In the data rows, 128 means zero.
Some points, each followed by its number:
[133 114 129 100 109 230 180 131 110 134  95 130 162 151 133 150  96 169
   2 125 106 126 206 153] 0
[ 83 118 120 169 255 113  64 111 144 157 154  86  92 154 143 163 166 124
  84 116 118 160 182 128] 1
[ 51 142 158 151  88 107 158 143 113  31 115 136 166 128 120 115 111 255
  66 172 142  97  49  92] 2
[122 147 160 106 128 255  45 185 123 161 100 228 124  68 115 100  96   0
 187  56 115 130 197 120] 3
[218 152 104  89 184 255 185  73 136 136 124  91 144 161 115 188 154  79
   9 190 143 118  72 195] 4
[110 138 179 131  38  76   0 153 146 104 145  83 159 115 124  92 144 130
 244 132 147 146  58  75] 5
[104 129  79  99   0 228  44 147 120 153 133 140 159 117 132  88 125 100
 112 172 150 115  91 138] 6
[ 53 151 123 159 135   0  33 231 137 118 139  75 125 188 113 153  98 139
 179 159 153 151 174  95] 7
[ 46 143 173 111 151 159 217 128 111 125 120 199 153  91 113 175  68  95
  55 107 182 106 114 141] 8
[ 82 123 124 112 103  87 154  99 155 137 107  88 129 100 125 137 108 255
 255 138 128 117 186 106] 9
[ 97 164 180 121 113 138 151 170 103 127 131 116 173 174 131  98 151  75
  23 171 135 136   0 104] 10
[206  88 127 125   0  19  27 239 179  87 139 135  54  58 131  95 191 156
 204 134  79 129 152 109] 11
[201 128  71 127  56 137 187 106 136  96 128 129 100 150 135  86 142   0
   0 157  72 125 198 152] 12
[  6 154 133 148 147 227 252  37 141 139 149 109 133  99 130 211  85 114
 127 194 143 128  63 117] 13
[169 104 187 128 147 152  59 109 143 161 157   0 153 111 126  97 134  98
 235  71 140 154 147 128] 14
[110 115 198 118  55  54 125 155 103 145 127 114  94 194 147 105 129 120
  78 125 124 133 167 114] 15
[112 151  63 203 236 104  17 149 166  62 164 114 116 119 126 123 165 109
 163 231 154 136  74 126] 16
[ 85 146  86 126 254 119 106  81 116 200 131 190 132 170 144 122  95   0
 231  97 118 151 255 123] 17
[114 113 113 184 255  13 180 157 104 136 121 209 167 168 117 144 146 255
 255  79 126 138 104  81] 18
[117 161 184 110 114 206  90 167 117 124 134  95 167 161 131  92 156  60
  51 171 140 137  25 109] 19
[122 111 134 133   0 100  44 142 172 120 151 196  76  21 134 124 135 123
 218  70 114 146 117 125] 20
[151 113 223 144 137 213 102 204 128 168 153 134  87 100 122  78 147  46
 112  45 108 141 160  99] 21
[ 58 146 155 116 170 172 200  99 123 126 126 178 145  92 115 171  66  94
  74 126 173 111  99 152] 22
[  0 119 117 164 208   0 174  52 133 162 119 108 122  81 137 178  98 255
 255  83 116 124 134 103] 23
[123 128 139 144  80  82   0 175 141 118 144  92 146 113 125  89 152 194
 255 141 140 139 101  71] 24
[ 90 176   0  95 116 255 107 227 136 156 157 209 117 122  99 126  79 207
 124 198 180 112  86 192] 25
[101 122 178  96 159 110 164  86  95 171 111 184 113 142 140 143 107  51
   0 131 121 126 139 158] 26
[207 109 143  90  50  62 126 139 105 127 131 110 123 164 145 112 151 126
   0 132 154 121  62 179] 27
[158 161  74 114 255  97 107 127 106  84 120  36 135 235 123 176 128 136
  85 231 159 140 149 192] 28
[138  81 198  90   0   0   0 219 107 166 136 234 125 115 139  30 168  97
 160  58 138 138 142 122] 29
[ 18 119 120 154 184   0 169  72 131 154 127  84 117 106 139 177  96 255
 255  89 124 131 133 105] 30
[121  81 244 195 150   0 150 111 126 131 142 132  75 125 129 142 161 109
  66  72 133 136 231 115] 31
[110 133  65 103   0 255  54 126 123 126 147 152 158 102 128 106 115  70
 115 177 155 112  73 136] 32
[187 118 106 116 100 152 255 142 114 169 150 171  69 121 115 185 202  98
  22 140 153  95  65 143] 33
[119 112  48 100 120 113 121 133 106  58 107 166 158 186 129 150  95 255
 219 195 157  90 175 128] 34
[209 127 126  90 105  44 108 154 104 127 139  93 127 185 138 105 162 140
   0 169 161 118   0 179] 35
[ 87 123  85 101  83  98 195  65 148 142 110  87 128  98 119 185  81 255
 255 153 146 106 146 109] 36
[191 128 100  94 177 176 199  48 110 143 132  95 128 154 140 153 106  63
   0 134  93 126 111 180] 37
Which point above is nearest to each new point? Its number follows each.
[215 124  52 100  30 158 232  86 132  96 120 105  98 175 140  87 127   0
   0 172  67 114 216 179] 12
[195 118 186 122 140 190 140 201 113 167 137 131 118 127 112  93 158  44
  99  62 120 131 118 122] 21
[ 52 145 180 139  36 164 179 126 115   3 104 109 174 115 120 128 108 252
  35 177 137  93  50 105] 2
[214 129 111 172 244  98  68  65 124 110 137  66 156 126 118 131 156 158
 255 105 144 156 136 113] 14
[196  90 170 110  75 119 136  38 128  79 120  25 110 153 135 144 144 106
  88 135 120 126 215 136] 15
[180 155  76 129 248  37  89 147 113 100 120  27 173 191 106 114 148 188
 105 197 156 136  80 115] 28
[118 144  81 193 198 104  53 169 153  72 152 152 126 102 124 111 168 147
 167 201 141 127  48 114] 16
[152  92 149  91   0  47  43 193 128 152 137 225 116 100 135  45 160  87
 125  89 121 132 157 132] 29
[149 110 114 107  69 255 194 139 126 111  94 127 173 136 129 144  92 206
  54 113  98 126 233 147] 0
[ 93 105 121 175 255 141  33 110 147 191 167  86  61 143 152 163 170 102
  76  94 108 168 171 139] 1
[196 136  78  81  50 136 115 120 141 164 148 255  81 134 115  97 137   0
  28 146 108 146 188 180] 12
[163 153 133 107 203 255 157 120 136 140 128 103 136 150 121 177 140  78
  69 173 155 130  99 172] 4
[186 114 102 119  85 176 241 137 125 158 148 153  79 106 113 189 223 166
  19 141 159  85   4 146] 33
[124 113  11 149  48  61 177  20 153 131 166 137  90  33 120 169  90 245
 158  48 116 124  81 159] 36
[142 149  84 122 231  89 110 138 124  91 130  50 130 200 129 147 144 185
 105 202 140 130 115 182] 28
[176  94 110  72   0 226 117  87 109 166 101 251 175 151 143 102 118   0
 250  54 129 149 255 116] 3
[190 126 103  86   0 108 255 153  78 201 135 153 104 132 117 152 105 155
 123  80 136 112  91 101] 33
[199 113  99 110  79 147 216 103 133 129 129 146  79 152 136  92 134   0
   0 150  82 120 232 167] 12
[ 28 128 133 100 246 120 102  37 120 114 111 148 178 209 114  99 111 207
 114 171 123 103 151 122] 1
[110 116 178 171 179   0 101  96 106 108 126 180 147  76 116  78 156 160
 223  42 138 141 149  76] 18
[ 76 114 196 143 202 103 130  75 166 141 136  11 116 113 143 112 190 235
  74 126 105 129  95 172] 1
[174 133 207 117 121 255  91  88 157 100 142  22 133 136 123 130 148  66
 104 152 148 132  80 151] 19
[130 132  17  95 119 187 171   0 128 133 126 144 145 119 112 211  67 192
 141 164 157 109 120 145] 36
[188 141  83  98 157 198 202  47 120 110 140  80 122 144 139 159  95  62
   0 158  87 134  87 177] 37
[ 98 109 222 145 255  56  71 136  98 173  70 235 139 106 152  64  92   0
 117 103 115 141 255 122] 17
[124 105 219 116  45  89 102 134 117 139 128  73  95 186 150 101 138 121
 105 119 112 133 162  90] 15
[145 120  89 178 130  84  66 183 160  96 155  94  82  87 146 124 144 239
 221 129 109 126  65 125] 24
